0: [130 150 125 119 160  98 118 127 106 122 160  94 136 116 119 119 147 151
 118 118 143 161 139 139  94 138  64 151 158 116 120 128 147 144 157 120
 146 139 156 149 161 182  89 136 188 124 174 118 147  99  86  99 104 150
 145 120 105 115 138 113 156  96 114 107]
1: [143 121 143 121 133 129 135 131 127 145 119 134 119 140 123 144 113 131
 115 123 108 124 138 136 145 125 139 132 107 131 121 119 105 124 121 137
 113 134 119 125 121 112 134 140 107 122 121 142 119 116 159 140 147 114
 110 142 136 124 118 125 103 128 132 112]
2: [139 101 153  90 133  88 174 129 140 140  98 107 150 103 143 112 110 143
 123 132  83 114 124 152 136 165 114 149 118 120 129 107 114 115 105 149
 135 137 112  99 107 144 124 128 110 141 136 144 146 110 116 133 163 110
 137 154 137 134 168 120  95 128  93 105]
3: [125 111 128 134 102 138 117 125 116 151 121 152 109 146 114 161 101 127
 118 125  98 120 148 128 137 130 146 129  96 135 127 110  99 110 113 131
 123 136 112 106 113  91 134 127 121 125 118 148  88 135 159 127 149 111
 100 128 122 132 128 123 104 118 142 126]
4: [109 172  69 174 142 157 108 148 143  92 144 125 101 129 166  98 179 137
 151 178 173 123  99 136  92  99 132  77 166  92 148 187 178 124 138  86
 123  85 152 175 160 149 127  80 137 103 115  94 120 169 103 123  77 160
 137  67 144 133  78 171 174 114 140 161]
5: [ 93 135  84 158  94 196 114 125 114 131  78 162 105 173 118 136 133 123
 120 109 165 130  92  88 153  88 192  71 117 148 161 156 125 160 101 114
  84 118 130 145 120  94 168  76 109 149  93  71  90 129 155 152 144 138
 111 129 132 151  59 154 119 195 171 186]
6: [126 137 102 144 131 125 153 153 133  95 127 104 139 101 151  92 146 157
 128 144 128 120 119 162 113 146 131 127 145 118 156 163 153 139 128 121
 132 117 126 121 138 151 133  91 113 138 137 123 141  92 116 137 117 155
 140 108 141 149 127 154 126 133 116 119]
7: [142 120 133 109 146  98 183 140 144 121 129  85 132  91 151 104 128 146
 150 139 103 119 125 152 123 161 102 148 153 118 119 111 128 115 117 133
 139 138 112 115 112 139 131 128 118 138 138 125 165 100  94 135 132 135
 163 136 127 128 156 121 105 123  98 106]
8: [146 103 151 112 102  99 149 120 125 149 130 117 133 131 134 105 103 114
 132 118  81 106 155 150 121 149 130 166 119 126 142 102 123 113  92 168
 150 140 114  98 123 107 109 136 106 131 154 130 116 108 146 128 145 114
 133 133 144 127 149 128  89 126 124  92]
9: [134 102 139 117 110  96 141 116 126 160 140 121 126 128 141 127 113 120
 140 126 104 125 159 140 130 155 121 150 118 120 141 104 126 130  97 147
 151 162 110 106 114 114 124 136 109 143 139 149 112 113 148 120 145 117
 142 134 136 119 153 120  98 132 117 108]
10: [151 126 139 111 145 107 136 131 135 128 155 114 121 115 137 114 135 136
 139 144 107 110 158 146 121 153 106 148 136 121 107 109 131 123 130 133
 147 117 120 131 137 146 105 138 126 108 145 156 142 115 112 144 140 123
 149 131 127 144 145 137 131 112 103  99]
11: [117 141  97 158 114 178 134 170 128  94 111 157 104 148 128 117 143 137
 117 139 151 131 101 125 129 101 164  98 113 130 134 144 139 149 136 117
  94  88 132 144 136 117 177 104 110 133 111 125 113 122 133 159 120 140
  97 129 126 154  83 145 119 140 149 160]
12: [ 69 129 100 115 111 133 115  91  91 147 131 117 122 126 116 127 134 110
 131 101 174 153  90 115  91  96 101 110 187 141 157 128 132 136 122 118
 121 154 174 153 149 157 123 106 161 162 181  39 121 136 118  70 105 137
 115 106 110  68 112 105 142 143 150 143]
13: [132 170  96 149 166 107  98 138 151  84 176 113 109 113 155 127 165 149
 162 162 151 119 136 122 102 107 103 102 159  96 107 151 167 104 166  89
 120  99 155 164 174 156  99 127 165  81 118 117 143 164 100 120  95 158
 153  77 129 134 105 136 180  91 122 137]

[ 76 143  81 167  91 161 132 145 135  92 127 132 120 119 155 100 154 116
 159 147 169 124  90 125 105  96 140  78 144 122 167 172 149 135 122 103
 114 118 144 130 126 128 156  79 116 143 123  70  92 173 128 117  87 135
 132  86 142 109  83 157 134 147 151 162] 4 11
[100 171  96 131 152 182 124 123 132 121 114 161  98 133 125 128 157 150
 105 157 164 130  71  97 148  66 136  90 160 121 105 166 136 111 184  82
  73  94 143 166 130 121 176 125 127 120  77 118 169 168  94 150 138 109
 100 122 122 158  88 135 138 136 140 177] 11 4
[128 184 100 147 195 177 107 112 128 108 110 196  57 178 108 140 162 146
  85 133 165 174 125 131 112  80 114  95 109 113  84 182 156  33 236  72
  93  99 161 180 177 134 196 171 136  88  48 154 137 120 119 149 120 136
  93 127 114 151  97 125 157 129 173 145] 11 13
[144 102 144 109 121  91 161 117 129 142 127 117 126 117 140 119 115 124
 141 133  95 108 159 136 127 159 117 167 123 114 114 109 130 110 110 144
 148 144 104 105 117 131 125 136 121 142 147 149 127 110 133 132 144 120
 137 141 133 118 158 123 104 124 111  91] 9 8
[110 164 102 149 146 172 116 116 145 123 118 167  75 134 122 139 156 151
 119 152 160 137 109 105 146  80 139  78 129 128 107 155 129 111 167  85
  75 105 153 163 131 113 167 127 112 131  93 105 143 173 119 143 132 116
 115 114 126 145  90 124 137 137 154 175] 11 5
[ 94  66 171  69  82 118 137 101 121 191  77 101 219 127 116 144  58  53
  82  76 105 119  54  83 175 127 143 146 155 192 171  83  73 191  78 180
 108 173 101  58  65 125 137  91 118 195 154 104 159 127 123 113 186  88
 101 171  80  61 169  90 103 166  99 142] 2 9
[126 106 104 111 116 121 162 147 134 131 109 115 125 113 137 120 135 142
 141 137 113 120 121 131 130 124 137 121 147 133 133 127 126 120 114 134
 118 129 111 103 117 113 146 115 101 163 119 125 162  91 102 134 138 114
 117 154 129 117 139 124  98 136 104 144] 7 2
[125 136 120 135 137 127 118 132 113 114 135 123 136 125 150 112 132 122
 126 142 127 133 136 154 105 124 122 141 125 117 149 131 135 145 126 135
 133 113 125 125 151 154 119 128 122 133 148 124 132 114 118 130 134 143
 146 123 134 138 121 141 145 141 136 121] 6 10
[148 111 141 113 128 107 153 118 124 129 136 108 136 115 136 109 119 141
 157 125 100 117 151 147 113 165 107 154 137 124 127 120 144 117 118 140
 157 128 114 106 123 130 108 130 131 125 149 148 132 106 142 135 127 126
 148 128 136 130 143 132 111 119 113 104] 10 9
[172 158 137 137 163 108 113 149 145 109 172 111 103 106 144 113 162 148
 151 158 113 114 170 143 112 151  96 137 132  92  92 142 159 112 138 119
 162 103 146 139 157 158  95 144 158  73 129 167 148 122 106 134 104 145
 166 103 136 155 131 136 161  83  97  94] 10 13
[105 160  94 162 143 175 105 151 131  90 112 176 103 151 129 111 162 139
 118 158 157 136  98 124 123  85 161  74 107 111 129 174 140 144 152 109
  94  84 127 158 141 140 182 125 102 124  88 125 135 138 117 159 123 145
 109 117 128 161  88 164 134 136 151 173] 11 4
[144 115 125 150 129 156 117 139 169 115 136 124 146 118 109 134 130 168
 137 106 150 130 129 128 115 152 130 123 166 150 154 128 113  93 127 145
 129 117 114 149 133 124  98 131 117 126 106 126  80 132 139 138 102 148
 145 145 136 141 114 128 145 124 117 149] 1 6
[192 125 145 140 134 118 156 161 149 118 128 107 147  88 153  83 138 162
 168 157  99  81 145 152 142 172 133 126 121 120 131 131 153 110 108 133
 147 123  79 100 105 135 134 138  88 131  96 154 147 155 107 152  95 123
 178 128 187 174 154 168 107 153 110 118] 7 10
[155 140  98 173 165 171  88 142 179  96 132 138 130 123 109 124 166 169
 140 129 163 136 130 115 113 119 116 103 163 133 146 159 128 117 159 121
 112  89 144 157 151 148 107 142 132 111  88 130 115 157 131 162  83 161
 134 125 124 163  92 136 163 134 104 154] 13 11
[140 109 142 106 126 117 157 130 137 139 119  96 148 105 143 108 127 145
 123 126  93 127 140 141 136 152 126 147 135 128 135 105 122 130  99 130
 159 138 108 105  94 137 122 119 105 158 147 135 137  93 122 139 130 120
 151 147 122 127 164 147 113 119 100 110] 2 7
[144 148 141 111 148 139 132 130 138 124 132 156  99 146 117 138 123 151
 104 144 119 127 140 119 153 118 141 125  99 130  99 132 118 129 148 125
 106 119 118 132 112 109 150 160 129 111  94 172 145 140 134 152 170  98
 118 144 135 161 121 118 117 131 117 140] 1 3
[139  90 169  96 123 120 142 151 153 152 117 108 198 104 141 122 101 107
 126 119 112 101  81 111 169 146 130 135 131 155 125 111 115 156 113 138
 139 133  81  84  85 134 123 111  99 170 102 136 159 137 112 119 157  99
 152 159 131 130 169 133 141 168 109 128] 2 9
[103 134 106 125 115 119 130 129 131 124 126 124 116 102 143 110 127 115
 157 127 125 125 127 122 118  99 120 120 153 126 135 134 136 108 133 121
 118 127 145 128 120 130 135 110 119 138 134  96 133 156 116 112 126 124
 136 104 139 112 118 133 117 116 139 149] 6 1
[134 158 134 170 155 135  69 125 143  93 179  80 144 108 103 131 173 172
 150  94 176 159 138 117  71 169  77 138 189 124 153 133 143 136 154 127
 175 129 162 183 181 197  53 147 201  80 164  99  95 135 117 104  63 194
 167 117 117 120 118 125 224 101  95 134] 0 13
[127 135 169 106 145 118  85 119 141 134 135 118 180 133 111 159 100  75
 109 105 122 137  96  95 154 122 130 147 132 166 108 124 116 187 134 142
 120 130 150 123 104 139 109 133 161 131 141 140 140 165 132 116 168 118
 118 132  95 101 131  88 178 113 118 141] 1 3
